In the rows, 128 means zero.
A single turn carries every row of the set below to another of its rows. Some are shown first; where does it send the rows asked next?
k623: [162 113 151 123 105 174 130 150 106 118 107 113 120 136 127]
k845: [144 104 111 111 140 132 176  87 118 119 128 108 115 121 121]
k44: [139 134  96 119 150 116 162 139 115 136 168  95 124 108 161]
k371: [171 150 145 125 111 174 113 154 119 116 125 136 126 140 139]
k497: [166 158 117 114 107 112 153 124 113 164 116 128  90 144 113]
k778: [113 121 112 129 125 109  95 148 127 125 131  95 101 117 100]
k380: [173 103 128 146 141 139 102 127 142 164 144 131 113 114 145]
k442: [114 127 135 143 121 132  90 132 124 103 126 120 113 120  98]
k264: [136 143  76  87 136 128 152 145 121 115 125 111 122 145 151]
k647: [171 126 147 133 121 170 128 157 102 124 102 128 127 127 110]
k157: [111 104 133 141 136 122 164 123 108 112 152 107 132 108 149]
k709: [156 145 110 120 115 121 142 129  97 175 117 137  93 158 116]
k482: [142 163 110 135  96 121 131 139  89 144 123 126  87 146 115]
k428: [139 141  98 106 107 121 146 138  90 165 125 116  85 152 121]
k848: [125 137  81  89 150 132 150 147 114 109 123 104 128 129 149]
k461: [130 148 103 118 143 110 159 155 120 127 169 100 130 117 160]
k726: [111 156 156  99 136 126 118 143 135 145 140 143 134 157 136]
k692: [125 159 151 110 147 129 115 148 132 151 154 138 138 156 114]
k698: [160 134 108  94 145 139 165 111 142 104 103 137 133 129 136]
k513: [107 118 113 143 139 110  93 148 112 134 120 115 109 116 101]
k9: [153 141 107  87 160 135 164 109 143 118 120 132 138 127 140]
k508: [154  97 121 125 134 132 168  86 136 112 135 111 119 118 124]
k328: [168 115 136 147 135 125 109 130 146 157 134 132 112  97 161]
k133: [125 158 157 112 147 117 130 143 140 153 172 135 133 132 125]
k210: [126 158 153 130 124 122 112 122 133 153 170 145 118 149 137]
k52: [166 141 146 111 127 168 138 164 113 118 101 140 134 122 132]
k344: [125 111 138 129 147 137 174 123 105 112 148 108 140 105 147]
k477: [183 103 115 127 135 135 114 113 151 161 139 124 101 108 136]
k679: [ 97 102 128 134 133 123 107 138 113 117 114 118 112 108 106]
k723: [171 124 109 145 120 131  97 110 139 148 126 139  92 116 144]

k210 -> k371
k709 -> k380
k778 -> k497
Now find these:
k845 -> k44
k52 -> k679
k508 -> k461

A single turn carries every row of the set below to another of its rows. Some are shown first; where does it send the rows asked next?
k430: [108 119 128  97 131 110 115 149 148 151 137 145 118 129 118 138  80  91
 126 120]
k640: [137 114 127 123 103 132 149 124 149 145 153 100 128 159 123 169 118 105
 123 151]
k137: [113  98 148 113  92  95 156 136 114 129 105 141 147 141 161 126 121 159
 134 116]
k985: [125 121 112 144 128 141 123  85 148 128 114 159 126 161 143 107 118 173
 135 144]
k11: [146 152 164 141 119 151 129 116 105 116 113 127 112 115 117  88 121 121
 160 125]
k453: [117 129 100 114 100 110 145 116 155 141 137 143 141  95 135 116  82 116
 118 131]
k694: [140 118 119 120 104 133 106 161 105 129 166 131 127 127  82 125 100 134
 136 140]
k190: [110 132 169 155 148 145 113 134 142 128 129 109 138 104 137 114 123 109
 168 127]
k17: [133  86 143 100 172 114 144 114  95 144 123 147 129 117 146 140 145 146
 141 140]
k177: [144 109 150 124 123  96 120 140 129 125 137 148 152  96 162 140 138 129
  86 116]
k859: [129 118  87 155 135 133 116 115 124 140 104 153 130 152 135 133 111 166
 104 151]
k955: [161 139 148 141 113 129 142 137 157 167 161 155 131 142  96 118 131 135
 164 153]
k395: [125 150 143 108 109 146 130 113 150 101 124 111 122 140  99 160 149 131
 145 143]
k849: [139  89 141 117 135 129 174 102 128 166 131 126 119 127 157 138 115 107
 117 152]
k725: [120 119 134 144 118 129 107  84 126 137 158 147 119 174 130 103 141 170
 130 138]
k701: [164 167 136 123 125 134 132 152 146 145 104 154 108 154 132 129 135 145
 165 132]
k528: [ 90 119 155 102 118 102 155 139 139 144  99 166 140 140 147 128 109 105
 148 137]
k48: [115 140 124 153 117 127 107  80 115 146 155 136 117 145 127 106 140 133
  93 142]
k517: [117 107 173 116 127 147 101 160 131 127 137 120 109 119 102 130 102 116
 133 117]
k568: [133 143 118 153 154  93 120 125 109 144 131 116 150 146 162 119 127 130
 169 106]
k830: [156 152 126 118 146 114 114 152 132 125  97 146 124 126 174 143 136 135
 118 110]
k814: [146 109 161 139 108 108 143 119 150 150 174 156 154  97 121 118 130 125
 113 145]
k111: [116 126 120 148 112 137 119 108  99 140 110 147 119 137 124 121 129 148
  77 150]
k256: [126 143 121 106 169 124 115 104 129 114 123 135 134 108 117 150 154 137
 160 134]
k79: [ 94 119 156 140 143 104 130 157 121 142 127 136 163 146 152 134 134 124
 177 143]

k568 -> k694
k859 -> k725
k79 -> k517
Now find these:
k256 -> k640
k814 -> k830

A single turn carries every row of the set below to another of its rows. Some are shown first; where does it send the rows asked next?
k75: [112 128 102  94  98  96 148 103 130 102 151 138 159 140 106 143 129 131
 127  88 172 157 108 144]
k258: [118 142 123 102 166 142  90 125 156 108 117 106 149 140 141 116 105 140
 102 132 161 158 144 111]
k753: [138 131 107 155 105 140 118 124 147 152  88 140 119 137 101 150 145 110
  96 101 174 101 133 156]
k205: [126 142 106  75  99 136 123  99 173 103 121 107 146 147 125 139 190 142
 102 132 134 126 107 170]
k659: [ 67 131 105  98  94  91 100 122 147 114 140 138 127 146 110 146 125 175
 119 109 161 146 132 171]
k923: [ 97 137 135 150 139 135 123 151 133 155 143 108 158 108  93 127 136 141
 137 156 141 128 150 152]
k777: [139 131 101 144 110 137 132 120 146 147  88 155 133 131 109 155 144 113
  97  98 168  92 141 158]
k714: [145 129 107 138 107 154 116 122 150 137  85 148 127 135 112 147 144 120
  99  88 170  93 136 158]
k423: [131 131 105 153 117 143 139 121 156 147  89 149 129 133 110 161 148 129
  95  85 179 107 137 150]
k833: [131 141  99  95 160 118  79 119 150 101 116 105 154 132 135 138 116 146
 114 137 163 167 129 113]
k749: [ 92 132 141 152 133 152 125 143 143 161 132 122 158 109  90 126 147 143
 136 146 139 134 153 156]
k173: [ 85 133 136 151 152 139 127 159 148 153 126 115 158 104 103 139 127 138
 142 136 133 134 144 139]
k565: [ 81 117  95  89  85 117 128 111 157 160 127 118 117 159 106 158 105 149
  83 124 153 129 150 138]
k883: [120 130 116  77 107 144 118  94 186 109 123 105 153 145 126 128 191 140
 112 129 141 134 106 162]
k931: [119 142 118  86 101 131 113  92 174 109 114 108 134 148 122 138 198 132
 104 131 147 132 101 168]
k928: [123 134 107  97 159 127  93 119 151  99 119 107 151 139 145 124 106 134
 106 144 156 169 139 116]
k71: [105 142 118  98 110  98 127 112 111 117 145 145 162 139  96 137 115 142
 139  87 174 149 111 134]
k277: [ 82 111  95 107 105 105 153 116 147 164 133 126 121 137 101 147 100 155
  91 133 148 142 158 142]
k847: [102 140 116  77  98 130 155 111 129 153 151 117 146 142  75 150 111 125
 114 120 152 119 120 112]
k267: [136 140  96 145 111 138 123 120 147 157  90 141 135 126 102 175 147 118
  90 103 170  95 146 144]
k869: [ 83 139 151 143 134 144 121 146 143 158 131  99 154 105  97 140 131 144
 146 153 152 127 145 152]
k131: [ 93 140 122  65 117 123 146 118 118 129 155 101 146 137  97 148  97 125
 103 131 153 118 116 122]
k98: [129 132 112  80  91 144 114  90 181 100 115 113 144 120 126 141 177 139
  88 123 141 128 102 160]
k23: [119 132 131  91 150 125  96 116 158 101 117  91 149 122 152 128 116 145
 113 131 145 166 142 112]
k926: [131 130 105 151 104 150 132 131 151 152  93 143 148 121 105 152 142 124
  88  90 157  97 119 162]
k733: [102 149 129 144 140 130 119 139 136 163 137 101 173 102  86 142 138 139
 142 155 148 134 145 138]
k28: [125 146 120  98 164 128  92 118 144 104 112 103 139 147 139 122 120 135
 105 137 155 175 130 112]
k488: [ 97 141 137 150 138 144 119 148 134 163 130 109 147 116  85 126 137 133
 140 160 139 144 140 148]
k763: [130 127 113 101 153 137 101 113 156 104 119 100 144 130 138 126 108 147
 108 133 169 177 136 104]
k69: [123 137  97  81  99 130 108  99 171 117 113 106 148 140 124 162 197 151
 101 132 138 130 110 170]
k804: [116 144 116  73  98 154 119  99 167 107 112 108 149 140 122 149 182 151
 105 129 144 130  92 171]
k121: [ 80 143 102 106  83 101 117 132 137 115 124 137 122 137 107 157 112 160
 123 105 157 121 131 190]

k75 -> k131
k749 -> k714
Now find these:
k565 -> k659
k733 -> k267
k488 -> k753
k923 -> k777
k763 -> k869
k926 -> k98

